In the rows, zero is written as 128.
One turn or mirror swaps these rows in pairs. Which row does each one swap with?
The rows were stretched afterwards, more along some directions than others.
salap: [168 123 126 120 161 137 117 129 139 130 151 144 114 145  91 125  94 140
 107]
Gunop: [ 96 168 148 141  97 107 144 126 116 137 121 133 137 114 153 119 152 119
 139]
vovav: [117  97 114 129 139 119 121 128 105 136 124 120 131 138 131 135 152 121
 135]
Kita: [124 114 144 107 124 141 135 135 110 142 148 132 140 122 128 129 156 124
  94]
dok: [123 143 116 152 146 134 107 105 140 109  97 140 130 136 140 112 121 173
 146]
Risi: [163 135 126 129 153 132 119 130 134 125 156 145 111 143  98 128  96 139
 106]
Peg: [156 146 127 134 136 130 128 115 125 134 166 151 119 129 112 118 110 144
 110]
Kez: [155 100 144 112 151 158 129 122 123 126 149 135 127 153 119  99 135  80
 126]
Depuf: [131 148 116 151 140 133 107 105 135 104 109 148 135 137 142 102 133 168
 147]
Puril: [117 100 111 135 143 125 114 123 104 132 125 125 134 141 145 131 159 123
 136]
Dosen: [108 134 107 156 138 129 111 107 142 114  92 134 131 129 139 129 112 179
 145]
pup: [133 126 137 123 145 134 116 147 151 124 114 116 118 143 109 133 102 136
 127]
gom: [107 120 138 118 117 132 125 143 111 152 135 122 132 107 139 140 150 140
 102]
ful: [108 124 110 160 122 127 113 115 134 124  98 123 130 128 138 145 108 173
 143]
fug: [141 108 147 100 143 146 132 132 111 147 149 136 140 131 118 110 155 115
 102]
guz: [142 161 133 132 130 128 136 114 125 129 156 148 120 122 124 121 120 131
 117]
mege: [128  88 101 127 141 145 115 116 105 130 148 128 131 146 154 136 160 118
 130]
bebes: [149 100 147 112 151 152 133 122 123 123 145 136 127 151 124 101 139  75
 126]
rad: [ 83 119 117 132 121 115 123 139 115 155 112 109 128 113 140 165 130 162
 122]
vozaz: [ 91 117 127 135 112 114 124 141 116 145 105 116 137 107 135 152 124 161
 123]
buguv: [ 95 134 151 143 106  99 136 141 120 123  90 109 131 112 137 110 149 102
 158]
zavet: [140 153 122 127 135 126 107 126 127 124 147 139 126 131 137 113 146 157
 130]
Nozoz: [141 102 145 127 138 146 133 126 127 118 138 136 127 149 132 110 126  66
 136]
Zeme: [ 85 123 113 137 124 114 118 138 118 156 100 112 131 120 140 161 122 165
 131]
zik: [120 141 118 130 114 108 120 151 125 143 154 110 117 128 139 157 136 133
 125]
dumot: [107 102 128 132 128 110 126 138 105 137 114 116 134 134 137 129 154 106
 138]
giru: [137 113 131 125 149 136 109 144 146 127 120 120 121 146 111 132  99 135
 123]
pemu: [ 86 154 154 149  87  99 139 136 119 134 102 117 137 106 148 111 150 114
 155]
pem: [130 101 132 129 144 137 134 129 133 127 130 123 120 153 135 123 118  67
 151]
Kam: [ 95 114 138 133 118 104 128 142 109 134  99 112 138 122 140 117 154 100
 151]
vup: [118 148 122 127 114 106 125 153 123 141 152 116 120 132 146 151 144 125
 127]
rata: [103 123 124 128 133 150 111 134 140 135 124 109 128 148 173 143 138 118
 144]
Geso: [150 103 148 108 153 158 131 120 122 126 144 139 131 148 122 104 143  85
 121]
gev: [ 88 131 126 125 118 119 123 140 111 157 118 114 135 119 137 158 141 158
 109]
pigo: [ 96 126 145 137 106 100 137 150 113 137  93 105 138 120 135 118 152  98
 158]
tib: [ 99 119 107 153 132 127 111 118 129 124  90 129 132 125 147 145 115 174
 137]
bal: [130 146 111 152 145 131 106 106 135 106 111 144 131 136 142 109 136 171
 145]
pilir: [104 117 116 131 119 105 124 159 122 156 150  99 111 139 153 173 124  90
 136]
bafi: [ 90 161 150 147  93 102 136 132 116 132 114 127 135 104 157 114 147 120
 151]
Suma: [127  97 133 131 133 134 131 132 123 130 140 121 118 149 141 133 117  61
 147]
palot: [106 161 145 151  91 113 141 130 116 134 134 125 129 105 151 125 142 118
 141]
sidum: [100 121 127 129 113 122 127 144 110 156 129 113 132 111 139 163 139 151
 111]
bavo: [124  96  93 123 146 145 116 112 106 140 161 127 122 150 156 147 154 121
 130]
tugi: [ 93 152 147 149  95 104 146 131 121 127 105 117 130 105 143 117 136 114
 158]
tede: [110 111 104 128 134 156 116 117 118 137 146 121 132 149 183 145 156 113
 142]
popas: [148 150 114 139 143 130 109 114 134 112 137 140 123 133 130 112 133 162
 136]
Bobet: [164 124 128 121 161 139 115 129 140 124 147 142 112 146  98 126  95 141
 106]
Zise: [120 158 134 144 112 120 136 122 123 136 145 134 114 105 139 127 127 129
 129]
rogi: [151 154 131 135 131 133 128 114 130 127 164 154 120 126 123 122 110 135
 118]
zubu: [119 121 132 127 140 150 110 144 151 127 110 107 124 141 147 135 123 128
 138]
Kimut: [117 102 119 142 119 116 129 147 123 142 150 106 109 140 151 162 115  70
 142]
Mik: [127 109 140 102 135 142 133 142 111 147 148 120 129 132 120 131 151 111
 105]
bulo: [150 120 131 122 162 139 116 138 149 125 126 125 112 144  94 133  91 135
 116]
pizuz: [113 108 105 126 135 157 113 115 117 139 152 119 128 150 178 152 152 117
 135]

Depuf pairs with vovav
bafi pairs with rad
vozaz pairs with tugi

